Rotation paths and how fast each direction turns (degrees each step)
Each turn is a multiple of 5 degrees from 10 to 175, or 0.
Each row of a path follows its step; steps can be skipped.

step 0: [ 11  10  13  -7 -18  38  21   4 -23 -15  -2  27  -4 -20  21   4  13   5
 -17   5   9   8 -15   7  11   8  -5  18   5  13   2 -33 -28 -11  16  -6
  18   7  -6   0 -23 -10]
step 5: [  0   1  14  25 -13 -12 -22  -5  39  26   4 -24   2  -5 -18 -14 -29 -10
   0 -26 -12   2   8  13   8  15  13  15  11  11 -17   3  18 -19   6 -13
   7  -5  23   9   5 -14]
step 8: [ 10 -16  13 -22  -2 -10   9   9 -35  -4  -6  34  26  -5  20  10   1  10
   1   5  -9  15 -20  -7 -20  -3  14   8   3   5  -5  -3 -15  16  10   6
  35 -35  14   0   4 -19]
step 11: [-31  -1 -19  -1   5   3   3   7   9  14  14  -6 -33   5   9 -12  26   1
   0 -10 -10  24  13 -14  -2   1  -7  21  23   3   9  34 -13  10   4 -18
 -27  17 -20   1 -11 -17]
step 17: [ -9   3 -13 -12  -9   0  -8  -5  -3   4  -4   4  18  -6   9   5   2  14
  22   3 -13  -4  -9 -23 -18 -14  -8  28   3  18 -21 -12  19  17  25  33
  30   2 -23  35  -3 -22]
step 20: [-13   8   8 -39  13 -10   3 -10  12   5   4 -21 -24   9  -9  13   2  -5
 -23 -22  -4  22 -10   7   5 -10   0   7 -11   8  35   1 -25   6   4 -34
 -12 -19 -19 -22  -1  -9]
step 21: [ -2   8   1 -27   4 -13  10   2   9  22  23 -20  -7 -14 -18   4  -3   6
  -8  -9  22   0  14  -3   1   4 -13  12   7  -1 -20   3   1   2 -13 -41
  -1 -21  14 -40  14  27]
step 22: [ 28 -19   1   9  12 -29  -6  -7 -10   0  19 -13  12  17 -20 -22  13   7
 -17  28   7  14  12  -5   8  -6   1  19  14  -9  -7  -2  13   3 -17 -13
 -10 -16  37 -11  -6  27]
step 23: [ 43  -1 -10  21 -26   6 -11   3   2  -7  -4 -30   5  -5   2   1   0   9
  -2  29 -20   5  20  19   9   9  21  24  23 -16 -14   1  -5  -6  16   2
  -8  -7  15   8 -25   6]
step 25: [ -1 -11  14  -1 -22  18   3   3 -10  -4  -5   7  -1  22  33  -5  -5  -6
  -5 -17 -20  -4  -1   3 -26 -14 -27 -14   8  23  -4  17  27  -8  20  13
  24  33   9  22   0   2]
[ -8  -3   0  -5  -7   1   2 -11  -6   3   4   9  -1  -3   3  -5   3   4
   3  -2   2   3   5  -1  -2  -2   3  -2  -7   2  -1  -8 -12   6   3  -1
   0   5  -6   2   4   0]
40
[-1  2  3  3  8  6 -3  3 -2  9  0  0  4  8  2  9  5  1  8  1 -3  3 -1 -1
  2 -6  3  0 -1  9 -2  7 -6 -6 -1  7  5  6 -5 -6 -5  4]
45
[  2   6  -8   0  -3 -11  -1   3   0   5   4   4   5  -1  10   5 -10  -1
  -6  -1   6   5   1   0   3  -8   7   3  -1  -1  -3   1   4   2  -8  -1
  -5   3  -4   1  -3   4]
60
[  3  -6  -3  -2  -2   0   1 -14   0   8  -1  -2   4  -2  -7  -2  -1  -7
  -1   3   0  -3  -5   7  -1   6   2   4  -4  -5  -1  14  -1   0  -1  -3
   1   5   1   2  -6   8]
40
[ -6  -1   4   2   1   7 -14  -1  -8  -5  -5  -1   9   3   4   5  -8  -4
   1   5   7  -2   0   2  -8   3   0   4   3   2   1  -2   3   5   3  -8
  -1   3  -2   0   1  -3]
40
[ 6  0  1 -2  0 -1 -1  5 -5  4  6  1 -7  0 -2  6  4 -3  4  7  9 -3  2  4
 -3 -5  2 -1 -5 -8  9 -1  0  7 -2 -4 14 -5  4 -4  1  0]
55

step 4: [  7   4 -15 -15   4  18   6  -2 -18 -10  29 -24  19  13   7   7 -33   7
  13 -13  -8  -7   4 -27   0 -29  22   5 -10  -9 -19  -7  20 -13  25   1
  -2  22   8   9  12  -4]
step 8: [  3  35   4 -26 -11 -21 -14  -8  -2   0   6  12   1   0 -14  12  -6 -29
  17 -39   3  -3  26  13   0 -10   1 -19   8   4  16   8  11 -11 -22   5
   5  24  -6  15 -19   5]
step 9: [ 11   7 -20 -18  11  -1  13 -14  -3  14 -15 -12   5  38 -18  21   6   9
   9 -13 -10  -4  -3   6  12  -2   3  14  -1   7  12  36  28 -33   6  13
 -14   4   1   4   1  26]
step 10: [  6   8 -11  14   8   5  -1  -5   6 -29  14   6  -1  13  14  22  -7   0
  19  -4 -20  -4  17 -19  18  -7  -7 -13   9 -10 -18  40  18   1   8  -6
 -16  23 -12  23  16 -23]
step 11: [  9   5 -14 -10   3  -2  -3  -3  21  18  18   7   0   4  17   6  18  -2
   9 -21  -9 -38  13  11  19  -4  47   3   4 -19  19   0  -4   9  15  13
   1  19 -19  18  -7  -6]
step 15: [  7  10 -10   5  14   4  -3  -9 -13 -10  -8  16  32  15 -34   3  -4  -5
 -21 -11   1  19   9  -7  11   0   3  22   1 -10  12  19  43  -8   0  26
   9  17 -20  -9  11 -12]
step 19: [-17 -18 -15  10  -6  31   8 -21  -2  21   9  -7 -26  -8  -9  22 -17  -5
   3  -3  24  12  16   8 -10  11  -2 -11  17  21 -15   6  10 -11 -12   7
 -14  40 -10   7 -21  -3]
step 21: [-20   6  -3   2  22  24  19 -29  -2   3 -20 -26  10   1   0 -13   7  -3
 -13   6 -20  -6  19 -12   1 -25  -2  -1  -2  -8  19  18  27  -6  21  17
  -7  22 -12 -26  -8  -5]
step 22: [ 12 -17   3  22  -5  34  -5  -2  -7  -9  23  10  24  12  15  20 -15  -4
   3   0  -1  15  16  -7  13 -21  30  -7 -16   4   3  -2   5  11   2   4
 -21  36   6 -12 -18  -9]
step 23: [ 15  -8  -2  -1   2   0  -4 -30  15  21  36  -1 -25   3  -2   8  -6  -3
 -16 -17  -4   7   0 -11  11 -39  14 -10 -24 -16  11  -8  -9  -5  20  -3
   6 -17 -22 -11 -17   6]
[  4   5   0  -2  -4   3   0   2  -5   3   7  -2  10   1  -9   3  -1  -3
  -8   4  -4   2  -9  -2  -8  -2   0  -2  -9 -10  -1  -2  -2   7  -4  -3
   4   0  -3  -7  -2  -3]
40
[  3  -1  -2  12   6   6  -3   1   4   1  -3  -3  -7   4   0   3 -10   4
   6  -8   0   4 -11   6  -1   2  -1  -1  -3  -4  -1  -2   4   4  -5  -5
  -6   3   5  -3   5  -1]
115
[  0   9  -6   2   2  -4   0   2   2   7  -9  -5  -1   8   0  -4   8  -8
  -2  -2   4   0   5   1   1  -1  -5  -1  -6  -2   2 -11   5   5   2   5
  -1   0   5   4  -1  -8]
115
[ -2  -1   8   4   2   9   2  -6   5   1   1  -4   0  -6   5   0   7   0
  -1   6   4  12   1  -4   1 -10   2   6   2   1   5  -7  -1  -1  -8  -6
   2  -8   6   0   0   0]
10
[  5  -7   2   1  -3   1  12   0   6   6  -6   1  -4  -5 -10  -2  -3  -6
  -2   4  -1  -5  -5  -1   1   0  11   5  -1   1   0   2   7   2  -4   7
  -4  -5  -4   4  -1  -2]
175
[ 0  2 -9 -1  3  3  4 -7 -7  4  2  9  0  1  3  4 -6 -2 -4  1 -6 -4  0  5
 -2  0 -8  2  8 -1  7  3 -2  3 -6 -2  0 -6  9  8 -3 -3]
40
[  2  -3   0   3  -5   6 -11   1  -4   3   3   3  -5  11  11  -2   2  -2
  -5   3  -3  -4  -6  -4  -1   0   9  -4   4   2  -2  -4   3   0   4  -3
   0  -7  -8   5   2  -4]
60

step 0: [ 14  19 -12  18   9  -9  -8  20  32   0  -6 -26   3  18   1  -5  -8  -7
 -27  11 -22   6  14   4   0   0  -5 -30  15 -35 -16  11   7  -5 -16 -10
   4   2 -13   4 -22 -16]
step 2: [  8  19 -13 -15   3   6  22  -3   3   0 -13  38 -13   1  21  16  -6 -30
  32  17  18   3 -24  18 -20   9 -19 -11 -16  -6 -13  10  10 -14  -2   8
  14  -6   9  14   5 -14]
step 3: [-10  13 -16  20  -3  12 -15  24  -2  12  14 -10  16  28   8  14  -8  -2
 -10  28 -26  19   4  10   6 -22  -2 -17   7 -21  19   0 -21  -3   6 -16
 -11 -23  23 -15 -10   9]
step 4: [  6 -19  -6  13  33   7  32   3   1   3 -18 -27   2   2  -1  -5  -5   2
   2  -1 -18  -5  -1   1  -8 -29  -3  37 -25  -1 -18 -12   5  36  -2  11
   5  11  -4  16  12   4]
step 7: [  4   9   6   0  15  -8  41   0  -1   8   3 -21  -3 -27   8  10   3 -15
  16  24  11 -18  -3   2  11 -35  13  17 -10 -20  -1 -22 -11   1 -21  -2
 -20  22  -3   0 -12 -11]
step 8: [ 29  19  12  18  -5 -12   3  10  -6  10  -2  28  26  18 -19  -2  -5 -19
  -6  17  -2   7  -4  21  -4   4   8  23  10  19  27  13  15  -4   1  -4
  15 -16 -21  29   4  13]
step 10: [  3   6  -3  -1 -13   4  33   6 -19 -15   2 -20 -16  10   7  17  10 -35
 -29  11 -10 -22   8 -14 -16 -22  -4 -14   9  -5   7  -7  -4  -5 -21  16
  -9  32 -13   6  14  -4]
step 18: [ 14   3   6  43  28 -14  17  16  -1  -3  -6  17  22  21  10 -15   4  -4
   2  14  -6  11  20 -14   0 -12 -11 -12   0  -7  -5  32 -20  22  -8   2
  -8   3   6  -8 -21  17]
step 22: [ 38   5 -18 -23 -18 -17  35  34 -15   3 -24 -15  -7   2  -8  -9   2   0
  23  14 -11 -24   4  -7   5 -10  18   6  -2  -1   5 -16   5  10  -5   4
   1 -17  -8  14   8   0]
step 25: [ 23   5 -19 -15 -15 -37  13   4  11  -9 -31  -2   1  16  -6   4 -13 -17
  -7  10   6   5   5  16 -12 -22  24   4   7  -9   2  -5 -10 -24 -39  -1
  -9   5   0  15  -5 -22]
[ -5  -4  -7   0   1   2  -3  -2   0  -5  -4   5   2  -5  -6   6  -9  -6
  -3   3  12  -2  -6  -5  -2   0  -4  -1   4  -6   3  -1   5   2   0   3
 -13  -3  -2  -5   2   0]
80
[  5  -1 -10  -4  -8   0  -1   7  -1   3  -3   3  -3   8  -2  -1  -1   2
   3   1  -2   4   8   1  -3   8   1  -2  -4  -1  -7   6  -4  -2  -2  -7
 -11   0   3  -7  -7   3]
115
[ 0  0  0  0 -3  2 -3  5 -4  3  4 -6  3  2  8 14 -2 -4 -2  0 -2 -4 -7 -6
  7 11  4  0  3  2  0 -4 -7  1  2 -6 -2  2 -9  5 -1  4]
155
[ -6  -4  -4  -3   0   1   4 -13  -3   6  -6  -3  -2   4  -3  -2   2  -2
   9  -1   0  -2  -2  -5  -1   2  13   2  -2  -6  -8  -4  -5   0  -3   5
   0  -6   1   7   1  -3]
140
[ 12  -3   4   8   5  -5  -7   4   2   2  -3   1   1  -1  -8  -4  -8   2
   6  -5  -3 -10   3   5  -1   2   5   6   0  -5  -1  -2   1   5   3   2
  -1  -1  -9   1   1   4]
100
[  2  -3   0  -6   1  -6  -3  -6  -7   1   1  -5   2  -3  -2  -2  -1   2
  -4   6   0 -12   3  -4  -7   2   1   3   8   4   0   4   6 -13  -7  -8
   2   3   2   1   2   4]
25

step 0: [ 13 -20   3  -5   2 -16   2 -31  -4 -22  -7   2  -3 -15 -12   4  -6 -19
 -22  13   0   3 -23  -1  15   5 -13  10 -18  -4 -14 -20  18   1  33  -2
  -7 -25  -1  -4  26 -10]
step 2: [  3  -8  27  14   2  -1   3 -15 -11   0  -7   4 -23   6 -33   9  23  -6
   7  15 -13   2  10  -6   3  10  -6  15   3 -18 -15 -19  23 -24  17 -14
  20  29   8   6  20   3]
step 3: [  0   2  16  24  13  -1  18  -2   8   4 -25 -18   0  -6 -13 -11   9  -3
   0   8 -16  -3   1 -10  13  -8  -9  -2 -25  14 -16  -5  30   0  21  -5
  -2  -7  23  46  12  -8]
step 4: [ -8   2  -2  25 -27  -7  15  -4  16   1 -22 -11 -35 -17 -16  -5  -6   1
  20  13  -7 -17 -16 -11 -11   1  -2  -8 -16   0  -2  -9  26  -4   4  20
   1  31  -5  16 -15  -6]
step 5: [ 23   5  -6  21  -4  -2  -6   3  16 -10  31 -17 -11  -4 -28   6   2 -24
   0  -2   7 -28   4   1  15  10   8   6  -2  19  10  -5  32  -2  16  12
   8  24   4  25  11  12]
step 7: [  1  13   3  -3 -16  27   3 -10  -8  15  13 -16 -33  -2  -9 -19  19   0
  20  -9   7  -4   6  22  10 -30  -3   9  -7  15  19  -2  11  16   8  15
   9  33  -1  -8  -1 -17]
step 9: [ 11  28 -14  10  21   9  -9   3  -7   2 -22  -9 -18 -12   2 -20   3  -8
  11 -35   7  11   8 -12   6 -30 -12  -6 -14  14 -16   0  17  21  -2  23
   1 -19  -9  12   0 -13]
step 16: [ -5  -2  16  -1 -31   0 -11  -2  20 -22  18  11 -11 -13  -7  -8  10 -19
 -11  24  -7  -3 -28   4  34  15   5  17 -21   9 -14   3  16   3  14   3
 -16 -10 -13 -10  -8  15]
step 23: [  5   7 -19  19  -4  -8   7 -39 -15   4  10 -16 -26   2 -29  -6  -6  12
 -11   3  23   4   4   5   6 -19  -1  -8  14   5  20  -1  -4  -4  -4  -3
  -4  31 -20  12  -2 -29]
step 24: [ 15  17   3  15  10  10  12 -26 -13  14  38 -15 -27  -1  -3  -4  36  22
   9 -17  -3  -7  24  -1  17 -14   7  13  -9   9   5  -3  11   5   2  -8
  16  -5  -5   2   4  -5]
[ -8  -1  -6   0   1   2   1   3   0  -5  -5  -5   7   7 -10   4   1  -1
   5   4   3   0   4  -7  -4  -9  -5   6  -6   4   3  -2   1  -2   0  -2
  -1   3  -9  -9  -4   2]
135
[-1  6 -1  3  2  8  0 -2 -4 -2  3  3  7  2  1 11  1 -8 -5  1 -1  2 -8 -5
  1  6  8  5 -2  9  3  2  4 -1  2 -6  1 -2  6  0 10  1]
130
[-2 -2  6  9  4  4  4  8 -6  0 -8  3 -1  7  0 -6 -1  9  8 -8 -7  6 -2 -5
  5  0  5 -3 -6  2 -6  2  1 -1 -4 -2  6  1  3  1 -3  2]
65
[  1   0  -4   6  -4  -5   7   0   2  -1   7  -4  -2  -1  -2  -3  -5  -9
   2  -1  -8   2  -3  -1  -1  -8  -4  -1   5  -3  -1  -2   4  -4   2 -14
   1  -2  11  -5  -7  -2]
20
[ -6  -3   2  -9   3   7  -4  -7   2   1   6   2   4   4   0  -5   5   7
   5   2  -2   0   0  -4   6  -8   2   0   7  -4  -1  -4  -3  -1   1  -6
   4   6   2   2   8 -11]
65
[ -1   3   5  -3 -11   6  -2   5   1  -1   3   1  -3  -6   4  -2  -3   8
   5  10   1   4  -6   3  -7  -1  -1  -3   0   8  -3   0   5   3  -3   0
  -6   9   3  -9   1   2]
120
